One vector is turned by the same rotation once a tick. Each row is the vector after some number of ticks, and that number follows the row.
The counts run from 0 to 468.
-0.68; +3.34; +0.07; +1.30; +0.93; -2.32; -2.02; +0.58; +5.96; -0.54; -0.35; +3.66; -0.73; +3.64; +0.82; -1.06; -0.59; +1.56; -1.98; -0.62; +3.19; +0.33; +0.07; -1.54; -2.84; -0.10; +3.02; +0.36; -1.41; -1.06; +2.16; -1.25; +1.03; +1.38; +0.09; +0.90; -1.67 -> 432
-0.66; +0.98; -0.93; -2.14; +0.34; +0.97; -1.19; -0.92; -3.10; +2.80; +0.60; +0.60; +0.78; +3.97; -0.31; +2.56; +1.05; -0.48; -2.83; +2.72; -2.72; -0.70; +0.14; +2.83; +0.87; +1.82; -3.89; -0.43; -1.27; +3.42; -3.33; -1.40; +1.33; +0.60; +3.22; +1.23; -1.73 -> 460
-0.15; +2.84; -0.17; +0.47; -0.14; +4.35; -2.25; +0.16; -4.95; +0.24; -0.42; -3.73; +0.77; -1.91; -0.28; -0.38; -0.80; -0.07; -0.11; +1.69; -0.90; +0.40; -2.01; +2.54; +2.14; +1.54; -1.76; -0.62; -0.55; -1.83; -3.35; +2.09; -1.70; -1.85; -5.45; -0.30; +0.61 -> 130
+0.71; -2.03; -2.71; +0.10; +1.76; +0.17; +0.74; -0.30; -5.01; -1.36; -1.09; -3.31; -0.24; +0.21; +0.46; +0.58; -1.23; +3.34; +4.27; -0.04; -2.04; +0.04; +0.68; +2.12; +2.58; -4.52; -1.67; +2.52; +3.17; +0.52; -1.62; +1.68; -2.76; -0.33; -0.98; -1.55; +1.98 -> 338
+2.28; +1.67; -1.34; -0.63; +0.20; +2.31; -3.76; +0.89; +1.87; -2.53; -1.05; -2.84; -1.15; -2.05; +0.36; +0.32; -0.76; +0.09; +1.45; -1.50; -0.68; +0.80; -1.39; -0.48; +0.28; -1.00; +1.35; -0.90; -1.62; -3.25; -2.50; +5.25; -4.31; -2.81; -4.03; -0.61; +1.69 -> 286
+0.27; +5.64; -0.02; -1.04; +0.94; +1.34; -0.88; -1.74; -4.64; -1.88; +0.90; -0.56; +2.87; +2.05; +0.37; -2.15; -1.86; +2.09; -0.41; +0.86; +0.26; +0.91; -3.10; -0.37; +2.41; +2.37; -0.41; -4.12; -1.47; -1.30; -0.51; +0.42; +0.46; -2.58; -3.78; -0.42; -0.52 -> 231
-2.24; -0.06; -2.08; -1.20; +2.42; -1.21; +1.20; -0.16; +2.32; -3.76; -0.19; -1.10; -2.23; +3.50; +0.89; -3.09; +1.26; +2.12; +0.83; -1.23; +3.63; -0.11; +1.84; -1.78; -1.20; -1.32; +2.97; +1.32; -2.35; -3.11; +1.52; +3.26; -0.66; +2.21; -2.42; -3.51; -0.97 -> 352
-4.17; +3.51; -0.31; -1.12; -0.36; +0.55; +2.58; -2.17; -1.18; -1.11; -2.36; -0.21; +2.07; +3.75; +1.94; -3.71; +0.35; +1.09; +1.24; +2.84; +2.81; -0.76; +1.13; -1.27; +0.25; +1.30; -1.11; -3.61; -0.76; -3.11; +1.52; -1.11; -0.85; +1.78; +0.50; +0.20; +1.22 -> 292
+2.04; -0.87; -0.78; -1.09; +0.74; -2.94; -3.94; +0.46; +6.22; +1.00; +0.25; +1.31; -3.19; +0.28; -0.53; +0.38; +1.48; -1.97; -0.80; -0.74; -2.68; +1.78; +1.40; -0.88; -1.30; -0.98; +2.82; +2.34; -0.16; +0.77; -3.20; +2.55; -1.38; +0.15; +3.29; +0.51; -0.47 -> 148
-2.03; -4.30; +1.13; -2.90; +2.16; -1.47; -0.25; +0.56; -3.81; -2.77; +0.81; +2.81; -0.86; -5.01; -0.36; -0.86; -0.09; -2.03; +1.78; +0.32; -1.80; +0.06; +3.53; -0.82; -0.99; -0.04; -1.97; -0.41; +2.44; +1.62; +0.40; +0.92; -0.91; -0.06; +0.40; -0.92; +2.64 -> 56
+0.89; +2.54; -0.87; +2.83; -0.07; +2.82; -0.67; +1.00; -1.95; -2.01; -1.98; -0.74; +2.54; +0.93; -1.26; +3.36; -2.41; +3.11; +0.68; -1.25; +1.42; +0.27; -2.83; -0.20; +1.17; +0.25; -0.32; -2.97; -1.33; +0.41; +2.31; +0.22; -1.00; -5.81; -4.06; -0.02; +1.53 -> 104
-0.72; -1.74; -1.02; -3.08; +1.37; -2.23; -0.01; +1.14; -2.93; -2.14; +0.75; +3.52; +1.42; -4.94; -0.16; +0.62; -1.21; +0.66; -0.55; -1.90; -2.32; -2.83; +2.92; -0.55; -0.60; -2.52; -5.36; -1.69; +1.63; -2.17; -1.87; +0.64; -1.27; -0.32; -1.14; -0.49; -0.09 -> 157
-1.01; +3.51; -1.24; +0.51; +0.33; +0.75; -0.32; +2.58; -2.63; -2.03; -1.56; -2.16; +0.47; -1.28; +0.41; +0.12; -1.37; +3.50; -0.09; -1.23; +2.19; -0.76; +0.92; +1.32; +0.15; +0.69; -2.21; -1.69; -0.60; -5.26; -0.19; +0.94; -1.83; -1.38; -5.75; -1.47; -0.23 -> 79
+1.33; -1.91; +0.41; -2.18; +0.25; -1.05; -3.59; -1.06; +3.27; -0.70; +0.42; +3.11; -0.61; -4.40; +0.60; -1.19; +0.44; -2.45; +2.48; +0.49; -3.63; +0.90; +1.08; -1.45; -0.97; -3.13; +0.14; +0.17; +2.30; -0.11; -2.53; +2.35; -2.86; -0.22; +2.73; +1.97; +2.27 -> 365
-2.32; +1.47; +1.92; -0.19; +0.30; -2.27; -0.08; +1.13; +3.54; +0.15; -0.33; +5.28; +1.41; +0.40; -1.37; -1.45; -0.16; -1.73; -2.90; +1.62; +2.25; +1.06; +0.31; -2.75; -2.44; +3.71; +1.16; -2.59; -1.55; +0.73; +3.25; -2.55; +2.70; -0.43; +0.82; +1.79; -0.71 -> 37
+0.21; -2.62; -0.01; +0.23; -0.15; +1.92; -4.45; +1.34; +4.91; -1.84; -1.52; +1.24; -1.62; -3.81; +0.09; +2.52; +0.16; -2.58; +1.18; -1.23; +0.46; +0.53; +0.26; -1.33; -2.41; -1.21; +1.19; +0.10; -1.09; +0.82; +0.83; +3.77; -3.59; -1.81; -0.27; +0.54; +3.26 -> 108
-0.21; -3.92; -0.96; -3.63; +2.01; -4.44; +2.66; +2.30; +0.60; -2.13; +0.86; +2.74; -1.28; -3.68; -3.33; -1.25; +1.12; -2.39; -1.65; -0.37; -1.25; +0.80; +2.03; -3.78; -1.97; +0.13; +1.32; +0.02; +0.51; -0.31; +0.16; +1.64; +0.63; -1.69; +0.01; -1.89; -0.39 -> 350
+0.46; -4.83; -1.84; -0.37; +0.85; -1.63; +0.99; -0.14; -2.46; -0.54; -1.96; +0.14; -1.69; -1.06; +0.39; +1.44; -0.20; +1.58; +3.74; +0.13; -3.75; +0.83; +3.36; +0.98; +1.02; -3.19; -1.50; +1.53; +3.77; +1.92; -0.84; +0.61; -2.97; -1.19; +3.82; +0.57; +3.27 -> 339
-2.91; -2.31; +0.34; -2.84; +2.17; +0.40; -1.09; -1.25; -3.73; -3.05; +1.26; +1.74; +0.17; -0.68; +2.74; -1.26; -0.76; +1.70; +3.22; -0.84; +0.26; -2.53; +2.93; +0.74; +0.11; -3.57; -3.30; -0.44; +1.01; +0.73; +0.20; +1.45; -2.54; +2.90; -0.36; -1.31; +2.47 -> 313
+2.19; -1.44; +0.21; +2.95; +1.54; -0.16; -1.80; +3.26; -0.78; -2.96; -1.25; -0.27; -1.31; -2.78; -1.82; +3.29; -1.97; +2.15; +0.94; -2.08; +0.04; +2.39; -0.33; +1.04; -0.33; -0.62; +2.03; +0.50; +1.59; +1.75; +1.85; +1.33; -1.51; -4.68; -3.11; +0.29; +2.34 -> 260
+0.23; +0.64; +0.30; -1.91; +3.68; +1.74; -0.90; -1.38; -6.39; -3.26; +2.88; -2.03; -0.15; -1.09; +1.32; -2.33; -1.09; +1.49; +2.29; +0.16; +0.07; +1.42; -0.73; +0.47; +1.91; +0.36; +0.33; -0.39; +0.33; +0.46; -1.19; +3.11; -2.31; -0.86; -4.89; -2.84; +1.24 -> 388
-3.21; +0.72; +0.19; +1.61; -0.67; +0.27; -0.83; -0.65; -3.26; +1.73; -2.74; +1.79; +0.96; +1.77; +2.48; -1.10; -0.67; +1.36; +2.02; +3.52; +1.47; -1.79; +2.03; +2.84; +0.89; -2.53; -4.40; +1.61; +2.62; -1.33; +0.57; -3.25; -0.29; +4.27; +2.29; +2.16; +0.34 -> 394
-1.15; +2.14; -1.75; +2.75; -0.54; +0.43; +0.81; +2.53; +1.00; -0.88; -2.17; +0.04; +2.50; -1.23; -1.97; +0.98; -0.69; +0.47; -3.22; -0.81; +4.16; -1.10; -2.93; -1.05; -1.20; -0.81; -0.35; +0.34; -1.58; -3.57; +3.23; +0.70; +0.77; -2.31; -5.59; -1.01; -1.93 -> 296
-1.65; -0.22; -3.40; +0.77; +0.50; +0.97; +2.16; +0.56; -2.68; -0.88; -1.70; -2.04; +3.38; +0.25; -1.57; +0.45; -0.44; +1.16; -1.49; +0.20; +3.50; -2.62; -3.27; -0.62; +1.10; -4.39; -1.59; +1.64; -0.64; -2.47; +1.94; +1.97; +0.38; -1.29; -4.94; -2.88; -2.13 -> 297
-0.50; +2.82; +0.51; +0.65; +0.09; +3.54; -5.44; -2.17; +3.34; -1.63; -1.27; -1.03; -0.57; +1.11; +3.19; -2.54; -0.40; -0.70; +3.38; +1.69; +1.67; +1.47; -1.12; +0.21; +0.08; -0.60; +2.30; -0.28; -0.99; -0.72; -0.39; +3.30; -4.00; +0.56; -0.89; +0.91; +3.14 -> 443
+0.06; +0.47; -2.93; -2.19; +0.15; +0.04; -0.12; -0.17; -3.90; +1.37; -0.30; -0.11; +1.65; +1.24; -0.93; +3.64; +0.31; +1.18; -1.02; +0.08; -4.56; -1.50; +0.43; +1.49; +1.95; +0.18; -5.32; -2.67; -0.23; +0.44; -4.70; +0.81; -0.73; -2.45; +1.42; -0.12; +0.07 -> 283
+1.83; +2.90; -1.00; +0.76; +0.84; -0.73; -4.47; -0.34; +6.18; -0.25; -0.61; -0.26; -3.02; +2.68; +0.29; -1.73; +0.89; +0.02; +0.91; +0.21; -0.37; +3.03; -0.88; -1.00; -0.18; +0.18; +5.15; +2.19; -0.81; -1.62; -1.82; +2.42; -1.75; -0.56; +0.40; +0.89; -0.71 -> 149
-0.98; +0.92; +0.55; +4.36; -2.16; +0.40; -0.33; +0.23; +3.68; -0.45; -4.07; +1.87; +0.43; +1.40; +0.19; -0.36; -0.82; +1.30; +1.56; +1.53; +3.53; +1.91; -1.81; -1.26; -1.45; -0.84; +2.62; -0.16; +0.57; +0.25; +4.70; -1.37; -0.70; -0.88; +1.13; +2.64; +2.83 -> 240
-1.14; -3.16; -1.94; -0.25; +1.06; +2.55; +0.19; -1.03; -3.88; -2.13; -0.96; -3.09; -1.55; +2.11; +1.84; +2.11; +0.15; +2.72; +4.57; -0.16; -0.23; -0.45; +2.45; +2.09; +1.01; -1.71; -1.27; +1.19; +1.00; +1.77; -0.46; +2.79; -3.87; -0.12; +0.36; -1.44; +4.47 -> 262
-1.72; -0.78; +2.22; +1.59; +0.87; -1.89; -3.53; +1.11; +4.23; -1.21; -1.01; +4.95; -1.62; -2.96; +1.13; +0.22; -1.20; -0.26; +1.99; -0.48; +2.43; +0.40; +2.34; -0.17; -2.81; -2.47; +1.09; +1.80; +1.71; -0.47; +2.66; -1.04; -1.99; +1.98; +1.59; +2.84; +2.43 -> 315
+0.05; +3.14; +1.71; -1.17; +0.68; -3.32; -0.89; +4.34; -0.76; +0.30; +0.14; +4.43; +0.37; -2.25; -1.94; +0.08; -0.68; +0.83; -2.32; -0.71; -1.85; +0.36; +2.78; +0.32; -1.39; +3.68; -2.67; -3.60; +1.25; -1.38; -1.74; -2.57; +0.25; -1.69; +0.15; +2.83; -0.48 -> 77
-1.43; -0.97; +2.34; -0.31; -0.47; -1.17; -0.88; -2.00; +1.32; +1.50; -0.83; +4.16; +0.35; -2.05; -0.91; -3.66; +1.49; -5.04; +0.63; +4.66; +0.07; +1.57; -0.16; -1.68; -1.33; +0.06; +0.73; +0.55; +1.73; +1.89; +0.54; -1.59; +1.34; +1.51; +4.50; +3.12; +1.50 -> 112
-2.36; -2.39; -1.26; -0.28; -1.60; +0.43; +1.09; +0.17; -2.04; +2.21; -2.21; +2.73; +2.92; +0.26; -1.97; +3.15; +1.13; -2.87; -2.57; +2.81; -1.13; -1.40; -0.50; -0.21; -0.14; +0.94; -4.48; -2.03; -1.29; +3.03; +0.84; -2.18; +1.60; -1.03; +4.03; +1.37; +0.59 -> 243
